The rows below fall into families. The same turns and mirrors carry the whole set onto itself and the rows of a family onto each other. For each named row, which other rows are in its family? Write them in the order they are listed.
These 21 rows form 7 families of 3 rows each.
J_610: [ 24  31  19  15 -22   7 -16   6]
J_355: [-14  40  13  27  12  13 -23  11]
J_934: [  0  44   2  -4  13   0 -23  34]
J_298: [-18  28 -12 -15  -2  38 -22  -4]
J_297: [-28  14 -10  -2  -1  21 -18  15]
J_317: [  7  46  10   6  -3  32 -11  23]
J_762: [ 15  31 -22   7   8 -23 -15   3]
J_411: [ 19  46 -22  10 -22  -1 -14 -17]
J_493: [-29  29  10 -13 -10  24 -20 -19]
J_749: [  9  41  -5  -9  13  -9 -13 -35]
J_299: [-11  55 -15  -6   4   7  -2 -29]
J_767: [  1  38   6 -19 -25  26  -3 -20]
J_950: [-12  49   0 -36  -4  19 -17   7]
J_830: [-12  31  -8   7   9 -22 -21 -25]
J_689: [  7  19  15  16  19   5 -25  17]
J_801: [  4  36 -10  23  -6  21 -13  25]
J_247: [  4  42  -3 -26   9 -24 -17  -4]
J_614: [  4  26  29   9  14 -12  -9  -1]
J_487: [  2  14 -13  -5 -35  15 -22   2]
J_983: [ -1  22   1 -35 -19   9 -10 -18]
J_856: [ 14  15  -7   2  -6 -27 -11 -11]

The rest of the family of J_297: J_299, J_614
The rest of the family of J_487: J_610, J_411
The rest of the family of J_247: J_934, J_950
The rest of the family of J_317: J_762, J_983
The rest of the family of J_856: J_767, J_801

The rows below fall into families. The same turns and mirrors carry the whole set onto itself and the rows of a family onto each other. For each named row, which other rows are in its family? Write them in the order they are listed.
These 30 rows form 5 families of 6 rows each.
J_760: [-16 -22  -4  27 -32  13 -46  27  -4 -12 -24   7 -43  19   2  49]
J_176: [ -4 -20  26 -28 -13  22  -1   7   6 -14 -20  36   9  30  -7  22]
J_76: [  1 -28 -10  15 -36 -12 -53  43 -18 -14 -18  18 -41  23 -10  43]
J_313: [ -6  -1  -7  10 -34 -21 -40  34 -19 -10  -5  11 -40   6   6  42]
J_865: [  3 -19   7  -5 -29  35   2  15  12  -8 -35  40  10  30  -7  19]
J_162: [  0 -14  29 -30 -12  15  -3  15   1 -16  -9  34  20  28  -4  25]
J_214: [  2 -23 -10  15 -34 -15 -55  48 -19 -16 -12  17 -35  22 -10  45]
J_890: [  4 -21   8  -9   4  22  -6  24   3 -14 -11  39  23  34 -10  13]
J_703: [  3 -21  20  -1 -18  22  -3  20   2 -28 -16  36  24  26 -28  15]
J_525: [  3 -27  15  15 -42  -3 -42  31 -28  -4  -9   5 -41  22  10  48]
J_108: [ 11 -26  15 -13  -1  18  -4  23  -7 -10  -8  39  21  36  -7  11]
J_615: [  0   7   7  15 -38  -8 -41  21 -30  -1 -15  -5 -35  18  -7  31]
J_807: [ -8   5  -1  20 -35   1 -40  16 -19  -2 -25  -3 -40  19 -11  30]
J_761: [  6 -27  24  -4 -21  22   0  17  -2 -25 -18  37  20  28 -27  13]
J_142: [  5 -28  22 -30 -18  16   1  32  -2 -28 -26  40   5  30  15  27]
J_939: [  0 -18  16 -26 -12  16  -3  40   5 -34 -20  38  15  26  14  31]
J_899: [  5   0   6  -6 -22  23  -5  32   9 -16 -13  35  35  23  -3  26]
J_26: [ -9  -6   1  23 -29  -3 -51  45 -13 -17   0   2 -21  14   8  56]
J_877: [ 20 -18  23 -17 -35  18   3  24 -11  -4 -15  37  20  30   1  20]
J_422: [  8 -23  25  -5 -20  18  -2  21  -5 -26 -12  35  25  27 -26  15]
J_482: [ -4 -11 -12  28 -28 -20 -42  28 -26 -21  -3  16 -33  28   1  48]
J_408: [ -6 -11  -6  10 -38 -16 -36  25 -18  -6 -15  13 -52  10   4  38]
J_903: [ -9 -14 -17  32 -27 -13 -42  23 -19 -22 -11  18 -39  29  -3  46]
J_47: [ -2 -19  -9  27 -32 -17 -39  22 -28 -17  -9  18 -43  31   0  44]
J_212: [ -9 -10  20 -24  -7  22  -5  14  13 -19 -15  35  19  26  -7  26]
J_888: [  6 -30  11 -10  -1  24  -3  18  -1 -10 -16  41  14  37 -10   9]
J_24: [ -8  16  -2  20 -31  -5 -44  25 -19  -7 -14  -6 -28  15 -10  34]
J_645: [ -5 -25  13 -23 -12  24  -2  31  12 -33 -32  41   5  29  11  27]
J_961: [ -3 -23 -14  18 -33 -11 -55  46 -13 -17 -17  18 -37  21 -12  45]
J_510: [-14  -3 -15  15 -31 -13 -40  29  -8 -11 -14  12 -46   6   2  41]

The rest of the family of J_760: J_865, J_525, J_899, J_26, J_877
The rest of the family of J_510: J_176, J_313, J_162, J_408, J_212
The rest of the family of J_24: J_615, J_807, J_142, J_939, J_645

